In the rows, zero is written as 128.
Z: a few groups of rows, each row roughly a mix of its group's hidden directions:
Z (130 x 14):
[[123 165 127 139 140  85  97  85 176 101 135 158 104 119]
 [114 184 109 143 166 179 144 144 160 132 141 125 114  94]
 [155 117 139 165 147 127  78 101 169 116 131 185 121 130]
 [179 162 124 136 117 105 159 140  92 132 142 125  98 183]
 [ 85 104 119 159 110 148  83  96 133 143 133 132  97  76]
 [176 126 128  95 153 153 117 134  93 100 166 119 160  87]
 [115  96  82 158 125 129 148 169 115 115 145 142 181  95]
 [ 92 186 123 126 155 147 125 143 130 128 108 155 165 178]
 [157 128 132  81 150 144 171 140  99  82 121 151 169 125]
 [150  99 163  65 121 124 143 137 164 152 147 120  88 115]
 [136 143 179 120 117 101 140 147 180 149 103  75 121 122]
 [132  95  98 147  94 110 110 138  68 117 148 179 126 131]
 [138 164 123  93  99 148 121 134 152 134  79 169  89 155]
 [126 205 124 115  84 136 102 144 128 112 114 108 138  97]
 [171 120 107  86 162 147 151 153 108  93 130 162  93 116]
 [136  96 109 132  98 107 123 166 178 150  75 143 101 119]
 [140 147 112 148 136 107 154  97 138 164 163 109 197 127]
 [147 161 105 106  69 117  89 136 112 115  98 151 110  94]
 [124 179 117 142  86  95 138 111  98 140 137 138 134  68]
 [176 149 134  73  95 106 128 117 147 127  81 116 103 144]
 [153 143  81 161 177  96  89 151 119 101 113 139 143 118]
 [143 108 193 126 166 123 107 108 109 105 145  90 105 155]
 [111 102 118 153 121 160 107 110  56  97 134 160 112 120]
 [169 137 106 113 105 110 170 128 144  87 144  92 177 138]
 [100  99 111 150 165 106  69 124 173 147 121 114 139 105]
 [ 95 125 123 135 109 190 158 129 109 177 138  85 134 136]
 [132 175 130 143 107 112  94 156 179 146  86 110 116  99]
 [132 113  64 138 145 160 111 137 152 105  91 154 121 170]
 [165  88 154 131 140 122 164 114 136 102 155 138  90  76]
 [133 148  95 131 132 162  98  95 117 177  97 146 101  85]
 [ 72 169 108 149 129 141  99 161 102 152 129 127  86 112]
 [163 103 134 157 147 139 120 157 180 171 115 174 130 136]
 [142  84 164 120 144 116 136 125 136 189  79 124 100 129]
 [133  69  67 123 111 126 130 167 109 110 136 117 144  99]
 [162  88 145  94  93 108 102 141 108 124 104 146  73 125]
 [118 148 194 105 118 116  94 120 151 121  86 144  90 114]
 [138  90 110 120 105 125 141 172  81 114 164  84 125  99]
 [ 80 133 110 139 118 177 120 145 140 139 139 166  71 109]
 [138 148 134 166 184 119  97 109 166 108 100 135  89 110]
 [141  92 112 124 176 154 158 111 130 135 148 134 138 196]
 [106 103 170 152 180 117 151 123 143 120 150  72 145 126]
 [186 129 108  99 134  95 118 119  99 127 166 130 134  75]
 [ 87 149 127 125 103 131  96 124 155 191 109 101 139 165]
 [ 97 151 116 118 129 114  71 143 103 118 154 141  99 185]
 [ 83 166 122 161 138 174 139 159 172 149 112 116 117 145]
 [ 84  99  79 168 139 166 128 132 114 108 112 138 165 111]
 [136 188 151  89 128 117 146  93 172 133  96 114 150 137]
 [ 81  93 120 110 148 169 121 174 170 112 116 133 157 122]
 [134 120 151  95 113 185 189  99 106 112 109 129 122 142]
 [128  82 163 118 163 108 135 111  94  99 163  83 139 111]
 [132 121 155 158 177  91 154  92 132 108 125  74 113 134]
 [165 154 162  94 140  79 115 110  95 110 147 132 169 140]
 [143 162 118 118 133 130 128 167 132  93 107 161 161  65]
 [138 146 160 130 141 112 173  78 119 169 137 163 101 158]
 [124  90 122 159 129 104 128 111 154 168 125  97 186  96]
 [151 136  98 161  94 114 139 147 176 187 136 109 139 144]
 [105 157  80 141 112 141 134 136  89  87 111 151  86  98]
 [190 139 155 127 103 108 142 101  98 112 139 126  84  94]
 [127 109 119 110 108 136 187 159 129  91 130 135 177 167]
 [199 127 148 115 140 103 162 111 107 134 158 139  88 119]
 [128 141  91 143 102 105  90 114  65 122 159 128 105  95]
 [157 104 138  77 120 153 152 136 131 118 133 149  95  65]
 [180 173 120 102  86 133  85 110 116 143 127 146 140 155]
 [146 178 159  97 145 121 115  98 137 171 115 128 101 174]
 [115 144  84 144 125 155 143 117  80 140 178 168 157 126]
 [136  43 115 103 132 107 140 124 123 145 144 152 159 111]
 [151 111 158 106 165 143  67 173 102 129 134 147 139 111]
 [136 184 161 152 149 118  85  78 148 125 121 123 152 144]
 [131  91 137 109 137 157 121  74 119 110  96 119 151  70]
 [ 79 136 105 111  88 140  83 151 110 133 134 146 165  90]
 [143  86 135  97 124 150 113 150 152 139  96 166  89 174]
 [140  73 112 127 113 130 124 150  87 149 186 131 162 114]
 [ 98 147 159 122 161 162 161 113 134 130 159 181  98 152]
 [141 156 149  98 177 115  82 179 134 139 125 126 117  93]
 [181 121 145 128 181 161 106 126 130 152 123 125 114  76]
 [105 121  96  96 124 131 128 189 104 102 151 153 172 142]
 [167  90 167  94 104 135  95 161 122 138 126 120  91 160]
 [143 118 118 140 114 145  78 143 107 107 102 162  65 151]
 [146 131 148 116  98 124 162 132 157 199 152 134 110  93]
 [119 146 140  74 138 105 126 166 160 110 163 160 170 142]
 [132  71 139 130 125 128 128 160  73 108 157 109  85 116]
 [118  61 134 120 124 144 138 158  83 140 169 156 107 123]
 [146 149  88 185 114 149 155 144 131 133 101  75 114 121]
 [153 115 141 146 142 104  64 145 156 171 127 169 113 123]
 [130  89 142 111 103 137 118 138 129  66 131 111  67 112]
 [120 114 142 102 106 172 150  96 109 143 154  71 164 140]
 [179 105 145 136 145  83 118  86 159 147  99 139 101 110]
 [ 84 138 112 116 139 179 128 119 140 153  93 149 179 101]
 [137 124 109 161 115  92 119 120 114 143 111  90 204 131]
 [151 129  98 153 102 115 142 107  86 175 164 176 129 132]
 [113 147 131 136 111 151 171  99 173 129 120  67 147 156]
 [ 85 106 146  98 115 173 142 126  87 180 144 107 133 134]
 [ 93 124 136 121 138 179 100 158 106  85 120 154  82 136]
 [109 117 163  75  73 152 168 151 131 112 136 120 147 130]
 [173 110  94 157 134 168 175 170 136 131 128 150 150 122]
 [153 140 138 156 145 108  74 167 186 127 113 147 134 145]
 [168  99 122 103 144 147 199 102 134 120 140 152 149 109]
 [136 180 147 121  67 126 144 160 117  96 105 122 157 112]
 [102 124 123  98 126 122 112 106  57 135 160 151 103  90]
 [112 133 116 178 153 126 167 133 107 108 146 138 157 190]
 [165 118  98 100  81 137  87 171 147 139 122 111 163 132]
 [151 132 108 120 135 141 184 111 110 167 122  86 106  81]
 [177  95  90 167  89  92 114 137  96 119 129 147 133 132]
 [164 117  98  90 115  96 113 188 129 115 121 115 160 100]
 [107  74 126 147 134 138 154 109 150 159 134  89 119 184]
 [127 201 156 146 126 123 127 116 179 153 106 109 139 143]
 [126 104 149 132 171 104 128 117 146  77  97  71 108 126]
 [149  68 106 177 138 111 125  93 102 102 135 100 121 112]
 [157 106 112 114 122 134 114 128 135  95  64  69 117 143]
 [ 94 161 130 124 122 139 139  56 176 131 162 127 127 130]
 [159 138 180 141 136 130  90 102  87 137 170 120 118 162]
 [ 97 161 132 113 152 182 149  82 149 142 163 123 122 100]
 [ 96 104 132 134 117 141 137 185 116  99 110 167 149 178]
 [130 161 175 114 113 102  90  80  87  97 138 127 135 137]
 [122 111 154 121 154 140 159 161 148 184  76 115 104 131]
 [121 145 114 131 104 138 194 122 174 139 125  84 152 155]
 [146  85 170 117 160 101 116 126 144 153  84 168 101 128]
 [ 94 123 143 102 124 180 174 109  99 109 128  83 148 140]
 [150 147 176  79 111  95 150  99 161 163 105 132 129 129]
 [175 141 131 116 170 119 174 117 111 163 155 153 114 166]
 [ 99 166 168 151  82 159 166 112 136 122 107 114 123 160]
 [126 136  70 173 119 121 104 162 101  92 101 114 153 137]
 [176 104  99 181 112 145 150 133 142 181 112 116 121 123]
 [140 130 109 139 134 175 144 130  65 124 125  80 117  90]
 [ 91  99  93 131 149 119 169 135 106  81 124 111 119  80]
 [132 150 110 177 172 112  91 133 174 136 101 130  95 113]
 [121 188 165 119 136 141 120 131 175 115  89  97 113 150]
 [145 134 102 184 110 123  91 128 132  65 133 155 140 149]
 [174 119 147  87 126 148 174 144 132  85 112 125  85 123]
 [164 123 170 126 126 130  78 108  74 123 165 127 111 152]]
one row of each group, then the others: which group is each in?
[117 162 107 103 116 135 184 132 136 165 142  69 132 111]
<114>
[104 153 113 130 158 164 141 126 111 107 175  96 185 132]
<113>
[159 199 158 126 123 131 136  95 134 158  84 123 124 135]
<89>

[139 138 125 121 167 135 144 158 169 155 147 162  64 133]
<89>
[106 112  99 116 157 122  77 103 112 145 108 118 192 133]
<89>
[ 64 146 130 156 147 145  75 124 151 104 121 145 100 137]
<89>
[173 130 146  96 115 130 156 138 107 108 158 153  67 105]
<89>
[119 143 108 162 153 122  81  74 127 112 122 174 160 122]
<113>
[134 152 103 138 108 126 130 189 181 166 107 121 104 110]
<89>
[186 156 132  73  99 105 133  98 103 120 120 106 119 142]
<113>
[154 148 101 138  82 121 130 134 152 194 126 167 147 139]
<113>
[126 130 145 103 127 116 138  74  79 140 161 182 140 111]
<113>
[135 105 154 132 141  97 138 101 185 181 117 147 162 139]
<113>
[144 164 167  98 152 130 126  82 160 126  96 134 118 175]
<113>
